[[-16   2   8 -19 -17]
 [ -8  -7  16  -3 -41]
 [-15   6   3 -19  -1]
 [ -8   1   6  -9 -13]
 [-11   3   4 -14  -6]
 [ -1  -3   7   2 -19]
 [ -6   4  -2  -9   9]]
->
[[ -8  -7  16  -3 -41]
 [-16   2   8 -19 -17]
 [ -1  -3   7   2 -19]
 [ -8   1   6  -9 -13]
 [-11   3   4 -14  -6]
 [-15   6   3 -19  -1]
 [ -6   4  -2  -9   9]]

[[  0  -8 -38 -14   2   4 -32  31]
 [ -2  -4  43  -1   4   1  -5  -2]]
->
[[ -2  -4  43  -1   4   1  -5  -2]
 [  0  -8 -38 -14   2   4 -32  31]]

[[ -2  30 -33   4   2  12 -23 -51 -45   0  29]
 [ 10   6   1  -2  -1  16   4 -16  -3 -11 -25]
 [ 24 -25 -13   8   1 -27 -34  -6  30  10 -19]
 [ 38 -15  22 -18  19   5  52 -19  -4   0  31]]
->
[[ 38 -15  22 -18  19   5  52 -19  -4   0  31]
 [ 10   6   1  -2  -1  16   4 -16  -3 -11 -25]
 [ 24 -25 -13   8   1 -27 -34  -6  30  10 -19]
 [ -2  30 -33   4   2  12 -23 -51 -45   0  29]]

[[  0 -14 -42 -31 -10   7  37  36   0  -7 -26 -25  -9   4   5   2]
 [  7  37  32   0  -3 -26 -22  -8  -7  -1   0   5   9  16   0   1]
 [ -9   0  37  32   6  -3 -26 -21  -7   0   0   5   0   9  16   2]
 [-41 -29   0   7  38  32   5   0 -26 -23  -6   5   0   0   0   0]
 [-29   0   7  37  32   6  -8 -24 -22  -7   0   5   5   0   9  16]
 [-14   0 -29  -9   7   0  32   4  -7 -26   0  -5   5   5   5   2]]
->
[[ -9   0  37  32   6  -3 -26 -21  -7   0   0   5   0   9  16   2]
 [  7  37  32   0  -3 -26 -22  -8  -7  -1   0   5   9  16   0   1]
 [-29   0   7  37  32   6  -8 -24 -22  -7   0   5   5   0   9  16]
 [-41 -29   0   7  38  32   5   0 -26 -23  -6   5   0   0   0   0]
 [-14   0 -29  -9   7   0  32   4  -7 -26   0  -5   5   5   5   2]
 [  0 -14 -42 -31 -10   7  37  36   0  -7 -26 -25  -9   4   5   2]]

[[  1 -28  28 -32  27]
 [ -7   7   4 -32  24]
 [ 34  15  13   4 -28]
 [-17  47   1  33  19]
 [  2  20   8  13  -4]
 [ 12 -23  29 -50  11]]
->
[[ 12 -23  29 -50  11]
 [  1 -28  28 -32  27]
 [ 34  15  13   4 -28]
 [  2  20   8  13  -4]
 [ -7   7   4 -32  24]
 [-17  47   1  33  19]]

[[-14  11  15  12 -14 -21 -15   1  24  12]
 [  2 -14 -15   8   6 -20 -31 -10   7   5]
 [-13  11   5 -23 -14  18   6 -37  -8   3]
 [ 29  14 -11   2  11   1   5  26   0   1]
 [-20 -14 -14 -49 -20  -7   1 -13 -10 -12]
 [ -5  30   8 -13  20  35   5  13 -14  38]]
->
[[-14  11  15  12 -14 -21 -15   1  24  12]
 [ -5  30   8 -13  20  35   5  13 -14  38]
 [-13  11   5 -23 -14  18   6 -37  -8   3]
 [ 29  14 -11   2  11   1   5  26   0   1]
 [-20 -14 -14 -49 -20  -7   1 -13 -10 -12]
 [  2 -14 -15   8   6 -20 -31 -10   7   5]]
---
[[-24 -17 -37   2   5]
 [ -1   0  -4  10   1]]
->
[ 5 10]

[[-45  37]
 [ 33  24]
 [-28  29]
 [-17 -18]
 [-22   8]]
->
[37 33]

[[ -3  49]
 [ -2  47]
 [ 20 -33]]
->
[49 -2]

[[-12  11]
 [-10 -11]
 [ -6 -39]
 [ -4 -39]]
->
[ 11 -10]

[[ 44  -2   8]
 [  5  49 -42]]
->
[ 8 49]

[[-17  -4   4   2]
 [ 10  22 -32 -14]
 [  1 -17  40   8]
 [ 14  -6  29   4]]
->
[  2 -32 -17  14]

[[ 50 -27 -28 -42]
 [-27 -26 -36  52]]
->
[-42 -36]

[[-34 -14 -37  -8  20]
 [-35 -14 -36  -9  22]]
->
[20 -9]
---
[[-15 -29  26  26 -20  18   0  14  -9  29   6]
 [ -2 -35  -7  17 -16   4 -23   0 -11  13  14]
 [ 16  -6 -14 -20   2  -6 -18 -17 -25 -35  12]
 [-27   1 -10 -39  25  -7 -13 -13   9  34  13]
 [-23 -14  11  30  -7  16 -14   9  -4  26  -4]
 [-18 -17  -5  26  -6  -6 -26  18  -2  21  -8]]
->
[[-27   1 -10 -39  25  -7 -13 -13   9  34  13]
 [ 16  -6 -14 -20   2  -6 -18 -17 -25 -35  12]
 [-23 -14  11  30  -7  16 -14   9  -4  26  -4]
 [-18 -17  -5  26  -6  -6 -26  18  -2  21  -8]
 [-15 -29  26  26 -20  18   0  14  -9  29   6]
 [ -2 -35  -7  17 -16   4 -23   0 -11  13  14]]

[[  1  -7  29  19 -41  50]
 [ 18   4  11   8 -30  49]
 [-20 -12  23   6 -35  10]
 [-16 -14  40  23 -42  26]]
->
[[ 18   4  11   8 -30  49]
 [  1  -7  29  19 -41  50]
 [-20 -12  23   6 -35  10]
 [-16 -14  40  23 -42  26]]

[[-13  14  11  24  -1  -1]
 [  0  31  13  26 -11  -3]
 [ -6 -14  -4  -6 -11   3]
 [-15 -39 -13 -20 -13   3]
 [ 11  21   6   9   3  -3]]
->
[[  0  31  13  26 -11  -3]
 [ 11  21   6   9   3  -3]
 [-13  14  11  24  -1  -1]
 [ -6 -14  -4  -6 -11   3]
 [-15 -39 -13 -20 -13   3]]

[[ 11  10 -16 -16  12  12 -14  36 -15  11  12 -15  11  11 -18 -15]
 [-14 -14  17  17 -15 -14  17  12  16 -13 -14  17 -14 -15  16  19]
 [ -6  -9  11  10  -7  -5  13 -48  12  -6  -7  11  -7  -6   9  17]
 [ 14  13 -16 -21  12  11 -18  30 -15  12  14 -17   9  14 -14 -13]]
->
[[ 14  13 -16 -21  12  11 -18  30 -15  12  14 -17   9  14 -14 -13]
 [ 11  10 -16 -16  12  12 -14  36 -15  11  12 -15  11  11 -18 -15]
 [ -6  -9  11  10  -7  -5  13 -48  12  -6  -7  11  -7  -6   9  17]
 [-14 -14  17  17 -15 -14  17  12  16 -13 -14  17 -14 -15  16  19]]

[[  3  -3  -8  -3]
 [-16  23 -40  22]]
->
[[-16  23 -40  22]
 [  3  -3  -8  -3]]

[[ -6  20 -17  22   3  -2  33  43 -12 -15  12  27  25  29]
 [ 42 -26 -20  21 -21 -29 -18 -48 -15  25  47  38 -49  47]
 [-22  30  13 -13  22  44 -42 -41 -52 -50 -29 -48 -13 -24]
 [  7 -41 -18 -52  45  13 -42 -27 -36 -31 -50  -4  34  52]
 [ 20  38  -5 -24  49 -38  14 -12 -44 -32   3  12 -33 -44]]
->
[[ 20  38  -5 -24  49 -38  14 -12 -44 -32   3  12 -33 -44]
 [-22  30  13 -13  22  44 -42 -41 -52 -50 -29 -48 -13 -24]
 [ -6  20 -17  22   3  -2  33  43 -12 -15  12  27  25  29]
 [ 42 -26 -20  21 -21 -29 -18 -48 -15  25  47  38 -49  47]
 [  7 -41 -18 -52  45  13 -42 -27 -36 -31 -50  -4  34  52]]

[[ 31 -33 -30  31  31  33  37  30 -36 -32 -33 -29  30  30 -34 -33]
 [-35  44  44 -41 -38 -38 -48 -42  47  47  42  44 -35 -40  45  45]]
->
[[-35  44  44 -41 -38 -38 -48 -42  47  47  42  44 -35 -40  45  45]
 [ 31 -33 -30  31  31  33  37  30 -36 -32 -33 -29  30  30 -34 -33]]
